Here are some points:
[ 0.59 -0.06 -0.38  1.07 -0.52 -0.52  0.49 -0.08 -0.78  0.09 -0.69  0.16  0.5   0.9  -0.38  0.5 ]
[-1.72 -1.47 -1.61 -1.26  0.37  0.4  -0.5  -0.64  0.2  -0.88  1.53  0.84  0.42 -0.32 -0.39 -2.21]
[ 0.76  0.81 -0.6   0.76 -1.39 -0.97 -1.28 -1.32 -0.92  0.02 -0.76 -0.64  0.14 -1.02  0.56  0.24]
[-0.19 -0.95 -0.49  0.29 -1.75 -0.68 -0.47 -1.84 -1.01  0.71 -1.44  0.34  0.35 -1.34  0.45 -0.53]
[-2.1  -1.01 -0.29 -0.69 -0.58  0.03 -1.38  0.93  0.05 -0.26  0.87  0.26 -0.87  0.15 -0.2  -1.75]
[-0.11  0.54  1.58  0.42 -0.35 -1.19 -1.5  -1.13 -0.75 -0.56 -0.81  1.16 -0.18 -0.09 -0.41 -0.15]
[ 0.86  0.02  1.12 -0.79 -0.58  0.93  0.09  0.21  1.4   0.37  0.36  2.12  0.55  0.54  2.04  0.47]
[ 0.11  0.95 -0.77  0.86 -0.01  1.02  0.59  1.41  0.54  1.6   1.22 -0.28  0.82  0.16 -0.29 -0.01]
[-1.24 -1.57  0.3  -1.98 -0.45 -0.65 -0.75 -0.53  0.23 -0.7   0.75  1.87 -0.7   0.14  0.55 -1.45]
[-1.93 -1.4  -0.66 -1.3   0.02 -0.84 -1.38  0.13  0.37 -0.88  1.07  1.49 -0.56  1.38  0.5  -2.03]
[-0.46  0.35  2.64  2.43  0.94  1.85  0.8  -0.65  0.63  0.67  0.29  0.67  0.62 -1.31 -1.5  -0.08]
[-0.79  1.38  0.62 -0.05  1.32 -0.18 -1.79 -0.49 -0.95 -0.51  1.45  0.16  0.54  0.39 -0.08 -0.7 ]
[ 0.57  0.87  1.31  1.54  2.18  1.31  0.97 -0.18 -0.32  0.15 -0.11  0.14  0.49 -0.03  0.76  0.64]
[-0.56 -1.62 -0.47 -1.48 -0.65 -0.05  1.66  1.45  0.99  0.68 -0.83 -1.23 -0.78 -1.82  0.02 -0.07]
[-0.57  0.18 -0.69  0.17  1.    1.41 -0.25  0.38  0.65 -1.2   0.6  -0.18 -0.22  0.35  0.   -1.09]
[ 0.28 -0.28 -2.12 -1.16 -1.99 -2.14 -0.06 -0.53 -0.43  1.43 -0.05 -0.19  0.46 -1.93 -1.06  0.5 ]
[ 1.71  1.19  0.05  0.41  0.14 -1.69  0.16  1.14 -0.52  1.15  1.02 -0.82  0.42  0.88 -0.47  1.  ]
[ 0.8   0.44  1.15  1.61  0.82  1.55  1.93  0.51 -0.22  0.66 -1.18  0.04  1.65 -0.13  1.46  1.38]
[-1.27  0.21  1.95  0.18 -0.4  -0.65 -0.06  0.1   0.46 -0.64 -0.98 -0.8  -2.11 -1.34 -1.54 -0.31]
[ 0.13 -0.42 -0.78 -0.24 -0.64 -0.25  0.42  0.35 -0.9   0.22 -1.46 -0.48  1.24  1.18 -0.24  1.05]
[-0.52  0.49 -0.03 -0.55  0.97  0.19 -0.21  1.2   1.77  0.34  1.71 -0.06 -0.8  -0.03 -1.33 -1.15]
[ 0.36 -0.74  0.67 -0.57  0.1  -0.39  0.2  -0.05  0.96  1.2   1.76  2.32  0.33  2.03  2.22  0.55]
[-0.27  0.84 -0.4   0.13  1.36  0.44 -1.08  0.36  0.44 -0.22  0.73 -0.22 -0.63 -0.08  0.46 -0.4 ]
[-1.12  0.15  1.04 -0.05  1.9   1.72 -0.24  0.79  0.33 -0.94  0.89  0.48 -0.54  1.   -0.45 -0.13]
[ 1.32  0.24 -0.93  0.1  -0.89 -0.16  0.37  0.89 -0.07  0.55  0.16 -0.42  0.08  0.71 -0.33  0.63]
[ 0.09  0.26  1.42 -1.29 -0.6  -3.02 -2.1  -0.7   0.46 -0.6   1.01  0.71 -0.34 -0.28  1.4  -0.31]
[-0.96 -0.56  1.63  1.19  2.17  1.87  1.8   1.66  0.98 -0.83  0.02 -0.09 -1.28  0.97  0.16 -1.11]
[ 1.24 -0.75 -1.04  0.7  -0.98 -0.6  -0.55 -2.49 -1.15  0.27  0.36  0.55  1.4   0.05  0.76  0.75]
[ 0.48  0.1  -0.6   0.89 -0.47 -1.55  0.3  -1.07 -0.8   0.52 -0.27 -1.2  -0.13 -1.27 -1.5   0.14]
[ 1.48  0.15 -0.49  0.63  0.06  0.72 -0.26  0.25  0.78 -1.9  -0.44 -2.15 -1.31 -0.32  0.05 -0.8 ]
[-0.5   0.26  0.24  0.31  1.21  1.37 -0.13  0.67 -1.54 -0.51 -0.31 -0.45 -1.2  -0.47  0.52 -0.38]
[-0.96  0.33  1.17  0.9  -0.28  0.25  1.07  0.79 -0.22  0.23 -0.36  1.34  2.19  1.17 -0.68  0.2 ]
[-0.7   0.47  0.56  0.45 -0.62  0.44  2.18  2.23  1.72  1.32 -0.28  0.49 -0.02  0.34 -1.78  0.39]
[-1.76 -1.14 -2.09 -2.29 -0.03 -1.33 -0.17  0.92  0.32 -0.33  0.44 -1.19 -0.37  0.41 -1.06 -0.17]
Then 37 other points, each followed by its number:
[ 0.77  1.68  1.38 -0.08 -0.59 -1.06 -0.54 -0.38 -0.46 -0.69 -0.52  0.33 -0.63  0.37  0.65  2.32] 0
[-1.03 -0.94 -2.22 -0.02 -0.24 -0.87  0.92  1.01  0.58  2.62  1.89 -0.23  0.86 -0.53 -1.34 -0.54] 1
[-0.07  0.24 -0.4   1.62  0.61  0.98  1.15 -0.01 -0.96  0.68 -0.72 -0.34  0.37 -1.66 -0.67 -0.31] 2
[0.74 0.88 0.67 0.66 1.12 0.41 1.72 1.9  1.19 1.55 0.78 0.3  1.31 0.96 1.07 1.3 ] 3
[ 1.15  0.25 -0.89 -0.18 -1.56 -0.86  0.51  0.06  0.53  1.34 -0.32 -0.1  -0.45 -2.06 -1.5   0.51] 4
[ 1.15  0.55  0.39  1.6   0.32  2.23  2.65  1.19 -0.14  0.42 -1.69 -0.74  0.29  0.42 -1.3   1.19] 5
[ 1.49 -0.73 -0.1   0.87 -0.47 -0.02  1.94  0.79  1.13  1.6   0.03 -0.82  1.05  0.42  0.48  1.68] 6
[-0.93 -1.58 -0.77 -1.43 -0.63  0.15 -2.52 -1.66 -1.69 -0.86  0.79 -0.88 -1.06 -1.22 -0.63 -1.52] 7
[ 1.45  0.99  0.38  0.74 -1.28  0.29  0.36 -1.14 -0.37  0.99 -1.01  1.15 -0.25 -1.9  -0.62  0.71] 8
[ 1.9  -0.09 -1.41 -0.87 -1.86 -2.71 -0.96 -2.01 -1.83  1.02  0.75  0.03  1.09 -0.61 -0.09  1.71] 9
[ 1.73  1.01  0.75 -0.28 -0.38 -0.43 -1.49 -0.98  0.16 -1.26  0.33 -0.24 -0.56  0.28  0.89  0.04] 10
[ 0.52  0.92 -0.14  1.32  1.94  1.65  1.24  1.71 -0.33  1.09  0.52 -1.17  1.16  0.81  1.04  0.45] 11
[-1.31 -1.72 -0.01 -1.88 -1.75 -0.05 -0.83 -0.58  1.61 -0.2  -0.65  1.4   0.01  0.3   1.55 -0.39] 12
[ 0.2   2.13  0.76 -0.31  0.39 -0.62 -0.32  0.73  1.13 -0.74 -0.01 -0.33 -1.1   0.48 -1.12 -0.64] 13
[ 0.85  0.   -0.59  1.09  0.12  1.63  1.44  1.49  0.29  1.5   1.17  0.61  1.22  1.4   0.    0.83] 14
[ 1.4   0.85 -0.32 -0.57 -0.55 -0.09 -0.11  1.13 -1.12 -0.39  0.66 -1.33  1.36  1.37  0.84  1.88] 15
[ 1.61  2.    1.6   1.88  1.69  0.71  1.87  1.46  0.18 -0.29  0.1   0.1   0.82  1.2   0.41  1.01] 16
[ 0.64  1.69  0.64  0.14  2.14  0.67 -0.35 -0.2  -0.57 -1.17 -0.7  -1.61 -1.33 -1.11 -0.16  0.26] 17
[-0.98  0.35 -1.01 -1.53 -1.14 -1.97 -2.   -0.31  0.   -1.85 -0.49 -1.08 -1.26  0.93 -0.78 -1.57] 18
[-0.91 -1.53  0.34 -1.31 -1.36  0.16 -1.27 -0.24  1.55 -0.24 -0.14  0.93 -0.79 -0.16  1.04 -0.96] 19
[ 0.78  1.21  0.25  0.55  0.96  0.29  1.02  0.55 -1.01  0.16 -0.53 -0.89  0.38  1.04  1.17  1.96] 20
[-0.45  0.46  0.26 -1.19  0.86  0.07 -1.17  0.61  0.52 -0.94  0.53 -0.84 -1.11 -0.78 -0.8  -1.11] 21
[ 0.17  1.65 -0.05  0.65 -0.75 -1.25 -0.57 -0.02 -1.28  0.24  0.47 -0.35  1.41 -0.26 -1.54  0.53] 22
[-0.31 -0.25 -1.88  0.34 -1.15  0.57  0.66  0.12 -1.2   0.6  -0.68 -0.84  0.98 -0.04 -0.25  0.63] 23
[-0.69 -0.18 -0.52 -0.13  0.86  0.79 -0.29  0.46  0.44 -0.46  0.57 -0.4  -0.12  0.31 -0.66 -0.9 ] 24
[-0.45  1.94  1.01  0.33  0.36 -0.35 -1.31  0.7   0.87 -0.19  0.74 -0.42 -1.73 -0.27 -1.32 -1.28] 25
[-1.37 -0.43 -0.64 -1.04  0.68  0.04 -0.1   1.59  0.91 -1.12  0.54 -0.62 -0.1   0.93 -1.   -1.45] 26
[-0.88 -0.55 -0.19 -0.61 -0.24 -0.34 -1.7  -0.18 -0.72 -0.46  0.37  0.2  -1.87 -0.55 -0.19 -1.14] 27
[ 0.56  2.37  0.77  0.49  1.47 -0.71 -1.42 -0.6   0.23 -0.17  1.51  0.83 -0.34  0.96  0.52  0.24] 28
[ 0.6  -0.19 -1.07  0.7  -0.77 -0.55  0.55 -0.66 -1.13  0.58 -0.57  0.34  1.13 -0.67 -0.08  0.26] 29
[ 0.12 -0.48  0.51 -0.58  0.4   0.62  0.27  1.02  0.28  0.36  0.48 -0.36 -0.33  1.06  0.85 -0.03] 30
[ 0.22  2.48  2.26  0.91  0.85  1.23 -0.03  0.05  0.81 -0.59 -0.32  0.39 -0.72  0.43  0.74  0.22] 31
[-1.77  0.1  -0.01  0.91  3.36  1.58  0.67  0.71  0.94  0.71  1.07  0.39 -0.21 -0.52 -0.73 -1.3 ] 32
[-1.31 -0.51 -0.5  -0.65  0.95  1.08  0.03  1.01  1.57 -0.35  0.53 -0.42 -0.8   0.11 -1.01 -1.3 ] 33
[ 0.4  -0.81  0.78  1.36 -0.29  0.91  0.95 -1.27  0.05  0.9  -1.19  0.72  1.08 -0.45  1.19  0.71] 34
[ 2.02  0.31  0.18  1.43 -0.42  0.71  2.04  0.19  0.59  2.25  0.65  0.1   1.05  0.39 -0.4   1.59] 35
[-0.97  0.49 -0.29 -0.58  0.09 -1.51 -3.04 -1.78 -0.95 -2.27  0.99 -0.29 -0.78  1.07 -0.76 -1.46] 36
Which two of these numbered points are nearest to each point below, ignoring the direction in which the first points spread most? Their numbers follow each, nearest first.
[ 1.59  0.31  0.11  1.6   0.28  0.32  1.98  0.84  1.21  2.11 -0.44 -1.06 -0.51 -1.61 -1.13  0.61] > 4 35
[-0.2  -1.44 -0.55 -0.25  0.8  -0.08  0.35 -1.01 -1.2   0.65 -0.65 -0.12  1.73 -0.47  1.27  0.13] > 34 29
[ 0.46 -0.17 -0.31 -1.6  -0.59 -1.95 -2.58 -1.33 -0.31 -0.69  0.63 -0.78 -0.92 -0.58  0.06 -0.14] > 10 31
[-1.01 -0.4   0.29  0.41  0.31  0.87  1.14  0.5   0.63 -0.57 -1.16  1.3  -0.25  1.19 -0.1   0.17] > 12 19
[-0.99 -1.3  -0.18  0.37  0.5  -0.41 -2.   -2.35 -2.87  0.04  0.66 -0.62  0.53 -1.13 -1.19 -1.98] > 7 2
[ 0.04  1.12 -0.57 -2.18 -1.06 -1.71 -1.45  0.95  1.11 -0.81  0.26 -0.83 -1.24  0.15 -0.77 -0.79] > 13 21
[-0.56 -0.69 -0.76  0.52 -0.53  0.25  0.41 -0.44 -0.36  1.24 -0.35 -0.28  0.65 -1.69 -0.79 -0.43] > 2 29
[ 1.44  1.72  1.39  1.46 -0.9   0.25  0.95  0.34  2.43  1.61 -0.07  0.92  0.81 -0.17  0.92  0.89] > 35 3
[-0.44  0.61  0.08 -0.35  0.59 -0.18 -1.77 -0.07  0.66 -0.68  0.15 -1.13 -1.33 -0.14 -0.42 -0.69] > 21 27
[-0.47 -0.37 -0.39 -0.1   1.64  2.62  0.62  0.98  1.74 -0.56  0.82 -0.63 -1.36 -0.48 -0.66 -0.55] > 33 24
[ 0.5   0.87 -0.71 -1.46 -0.56 -1.17 -2.51 -1.01 -0.06 -1.46 -0.62 -1.77 -2.34 -0.91 -0.31 -0.22] > 17 21
[-0.22  0.29  1.86  1.1   1.33  1.48 -0.26 -1.22 -1.2  -3.04 -1.93 -0.29 -0.79 -0.29  0.99 -0.86] > 17 7
[ 0.15 -1.02  0.19  0.5   0.01  1.05  1.84  0.63  0.8   2.04  0.79  0.78  0.84 -1.18 -0.56 -0.83] > 1 14
[-0.8  -1.19  0.29 -0.84 -1.64  0.58 -0.06  0.52  2.37 -0.65 -0.98  0.38 -1.49 -0.75  0.69 -1.63] > 19 12
[-1.07  0.03 -0.17 -0.93 -1.04 -0.58  0.87  0.37  0.44  0.99 -1.02  1.07 -0.69 -1.   -1.3   0.06] > 4 5
[ 2.06 -0.35 -1.29  0.05 -1.25 -1.09  0.45 -0.2  -0.47  0.29 -0.37 -1.31  0.12  0.84  0.31  1.83] > 6 20
[-2.18 -0.07 -0.01 -1.3  -0.37 -1.38  0.    0.21 -1.1  -1.67 -0.11  0.4  -0.07 -0.04 -1.29 -0.88] > 26 24
[-0.14  0.59 -0.81 -0.7   0.26 -0.77 -1.71 -0.75 -0.02 -0.67  0.57 -0.96 -1.76 -1.75 -0.47 -1.08] > 21 17
[ 0.17 -0.82 -1.1  -0.99 -1.18 -1.04  0.28  0.02 -1.05 -0.68 -1.7  -1.3  -0.23 -0.07 -0.51 -0.09] > 5 23
